Each path below is one point turned by a fixed rotation once a step. After each direction that follows a path, write how fast that rotation turns it, in degrees a step (0 if it stays still).
Each turn is a multiple of 5 degrees from 10 to 175, or 0.
Each row of a path follows its step; steps can be skipped.

step 1: [17 2 9 -1 14 1 6 3 -9 4 7 -17 -4 6 -3 -13 1 4 0 -11 -13 -10 1 8 -14 -2 -13 1 -5 -6 27 -10 -7 -10 4 -12 -13 3 -7 8 -3 4 8 -3 1 3 -10 -6 0 -3 10 -2]
step 5: [13 4 4 -14 -3 8 4 2 -3 1 4 -11 11 -2 -2 16 -2 -3 12 0 -9 15 18 2 6 -16 -21 -9 6 -8 -6 0 -8 -7 14 1 4 -14 11 4 6 6 -3 12 -5 4 -3 -1 -6 -11 -3 9]
step 8: [9 -4 -6 1 3 -2 0 -2 7 -3 -1 10 -5 -2 6 7 4 -7 -4 -10 21 -9 15 -2 9 -3 5 11 7 6 -8 0 -13 -9 -1 -3 -11 -16 14 4 3 6 -1 0 1 -11 -12 2 8 23 19 -2]
step 13: [4 -1 5 -12 -7 9 -4 -17 -4 -7 -1 -3 17 0 8 8 2 -12 14 -21 0 -16 -8 7 12 -13 7 4 4 -2 8 -4 6 -8 26 3 9 -2 3 -4 11 -1 -7 -5 -12 -1 -2 -4 -5 -4 4 -3]
step 14: [5 -9 6 2 -4 -3 8 -23 5 -2 -3 2 1 19 -15 10 -2 4 14 -6 -18 -6 11 11 -3 0 -2 -9 4 2 9 7 5 0 0 17 5 -1 -5 -13 -10 -3 -5 2 5 8 21 -3 6 -11 6 0]
step 15: [-8 -6 4 5 2 -13 -13 -19 -4 14 0 8 6 3 -2 6 -11 5 8 -4 3 15 5 -1 2 8 14 3 0 12 -2 10 17 11 4 -2 14 0 8 -3 -21 12 -2 3 -4 3 -2 11 -4 6 -14 -5]
step 16: [-5 -4 8 -9 3 2 -3 3 8 5 5 15 1 8 2 -7 -7 -3 -6 -11 12 -19 1 12 -1 9 -2 7 8 26 -19 5 10 7 -10 1 -16 5 5 -12 -1 9 1 -1 -13 -3 -1 4 7 0 2 -13]
step 19: [2 -6 3 -3 12 -6 -9 0 -1 -3 -5 11 -3 14 -15 -12 5 5 -2 -1 -3 -2 -18 -2 -10 11 -6 2 4 -21 0 6 -1 0 -5 -1 5 32 -5 5 -13 8 -1 -5 12 4 4 1 3 4 -7 2]
step 20: [0 -1 15 4 -16 14 -22 0 4 0 -1 11 6 4 -1 -12 -7 -9 -10 11 7 6 -7 -12 -7 9 5 -7 14 -10 -4 -2 -9 8 -6 -8 14 3 1 -3 5 1 -1 2 1 -21 -7 15 2 0 4 -11]
Speeds:
[-5 2 3 -4 -2 2 2 -1 0 1 -1 5 -2 1 2 0 -1 1 -1 1 1 2 -3 0 1 -1 -3 -3 -1 -4 0 -3 -2 -1 4 -2 2 3 0 4 0 -3 -4 4 0 1 4 -1 0 0 2 -2]	45
[1 2 -3 -1 1 4 1 2 0 -2 1 -2 0 7 3 -1 -4 2 0 1 -3 1 2 3 -1 3 -1 0 4 -2 -4 -1 -2 2 0 -1 -3 -1 1 -2 -2 -1 -2 1 1 5 0 -3 6 0 -1 3]	160
[3 5 2 -1 -2 2 -3 -1 -2 -1 0 -2 1 1 3 1 -1 -4 -3 -4 1 4 1 0 0 -1 0 2 -1 3 0 1 0 -3 1 -8 4 -3 2 -1 -1 -1 -1 -3 -2 -1 -1 0 0 5 0 -2]	145
[1 0 -3 -1 -5 -1 1 -3 -2 -1 3 -2 2 0 -4 3 1 2 3 -3 -1 3 0 0 -2 5 -2 -1 -7 0 1 -3 1 1 -2 0 0 -1 -4 -1 6 1 -4 -2 0 2 2 -2 1 0 1 0]	90
[2 -5 1 3 1 2 -1 0 -1 -1 -2 1 0 3 3 -1 -7 1 -1 -2 -3 2 -3 1 -2 -1 -3 -2 -3 3 0 1 -2 3 3 1 0 -2 1 3 5 3 3 0 -1 -5 1 -2 -2 -2 -3 0]	170
[-1 2 -4 -1 1 -2 -3 1 -5 -1 2 2 0 2 -2 -6 0 0 -3 -1 4 2 -1 -4 -2 -1 4 -2 2 2 -3 -4 3 3 -3 2 0 -1 6 -1 1 1 0 1 1 -1 3 0 0 0 1 -3]	85

step 3: [-4 10 -2 2 1 4 -6 -7 -10 5 -5 -4 -6 -3 19 5 -10 2 -2 -11 3 1 7 -6 2 -14 -10 -6 -10 6 -2 -16 -9 -6 6 -13 -2 11 6 -8 -1 -16 -9 -1 14 17 10 13 9 10 -3 14]
step 7: [-12 -12 -16 -14 -6 2 -12 -4 -6 5 -1 -1 1 -8 8 9 1 -1 4 8 18 -12 6 -15 21 -4 7 -6 19 11 -3 2 -5 -6 6 0 -1 2 -1 6 7 -3 -22 -1 4 2 12 -13 3 7 1 -1]
step 8: [8 -1 -2 -7 2 -7 1 -11 11 -9 8 3 -5 6 1 7 -11 0 -3 -1 -4 -13 5 10 -8 -3 -11 0 -7 7 11 11 -26 -5 4 -2 -14 -2 9 9 5 -10 -12 0 24 2 3 0 10 10 -17 -4]
step 10: [-20 18 -5 -14 -7 -2 -14 6 -3 -5 -17 -3 4 1 -9 7 -9 -1 7 -10 -1 5 -6 -5 -11 1 4 -4 2 -8 -12 -1 14 5 6 -6 -4 13 6 -6 4 -9 -23 -6 11 -11 -1 10 9 5 1 8]
step 11: [7 8 12 -18 -3 -1 -9 4 -16 5 9 -3 -12 -4 -5 1 6 1 -5 -3 14 -13 -4 -7 5 4 1 19 3 4 7 0 -7 -9 -10 -3 -19 -1 -1 11 5 -12 -3 -13 0 -4 6 2 4 3 2 27]
step 15: [3 15 3 -9 -12 1 8 -7 4 3 -15 14 -5 -8 -1 12 0 -1 -2 -1 -4 6 -6 -5 -15 -4 2 4 19 19 -15 -7 -14 8 7 -3 -5 1 3 13 7 -3 -3 -17 14 -2 12 -2 5 12 -4 3]
step 17: [8 8 -2 -15 -10 19 -16 -3 -10 -6 0 7 2 13 -7 -12 10 5 -5 -4 23 9 3 -7 5 7 -1 -5 7 -1 -9 7 12 1 4 -1 7 7 -1 -4 4 -1 -6 4 3 1 3 2 20 -20 5 8]
step 18: [-10 -7 2 -3 1 0 -10 -12 -12 11 -4 -12 2 -8 1 -7 7 -4 11 4 12 3 -13 1 6 -10 -6 -5 12 12 9 -6 -3 5 -17 -15 -14 12 18 4 -3 -9 -5 -1 13 -4 0 1 16 4 -11 3]
step 19: [-1 12 -10 -8 -5 8 7 -16 3 3 5 3 -28 8 5 -5 -6 9 11 10 6 -8 11 -2 4 -4 7 7 6 9 5 3 -20 -6 -12 -4 -1 -1 -10 14 10 8 3 14 5 -3 7 4 -1 5 -8 -3]
Speeds:
[1 -5 0 -4 0 0 -3 -4 -1 1 2 -1 -1 -1 1 0 3 1 -1 0 5 -4 -1 2 2 -1 -2 -3 1 -2 2 1 5 2 -1 5 0 -2 5 1 2 6 1 0 -2 -1 -2 1 2 1 0 2]	65
[-2 -3 2 3 2 0 -1 2 2 0 -1 -1 -4 0 1 0 2 1 3 1 5 3 -1 -2 -2 -1 3 3 1 -2 0 3 -1 -2 -7 -3 -3 -2 0 -1 -3 4 -1 5 0 -1 -2 -1 2 -2 2 3]	55
[-1 0 6 -1 1 -1 -5 -2 2 1 -3 -2 2 0 1 -2 -5 -1 3 0 -2 5 -1 -1 3 -6 -2 0 1 5 -3 0 0 2 0 0 2 -2 0 2 -3 3 0 -1 -2 -3 3 -1 -1 2 2 -2]	125
[4 1 3 -1 2 0 1 -1 -3 4 0 -4 -4 0 2 1 -4 2 -1 -1 -2 1 2 1 2 2 -5 0 -4 -3 2 -3 -1 -3 -3 0 -1 -2 0 0 -1 -3 0 1 2 -5 -3 1 -1 1 -3 3]	140
[5 -3 1 0 1 -1 -1 1 -2 -3 2 2 3 2 2 0 0 1 -1 -2 3 -2 3 -2 2 1 -2 0 -2 4 0 -2 -5 1 0 1 4 -2 2 -4 -1 0 -5 -1 3 3 -1 -3 -2 -1 6 2]	80
[1 0 1 2 3 -2 -2 -1 -2 0 -1 -6 -2 -1 -4 -2 0 3 -4 -2 -2 1 -2 2 -1 1 1 -5 1 1 1 1 2 -3 3 -4 3 4 -1 -1 4 1 0 2 1 -1 -3 -2 2 -2 6 -1]	95
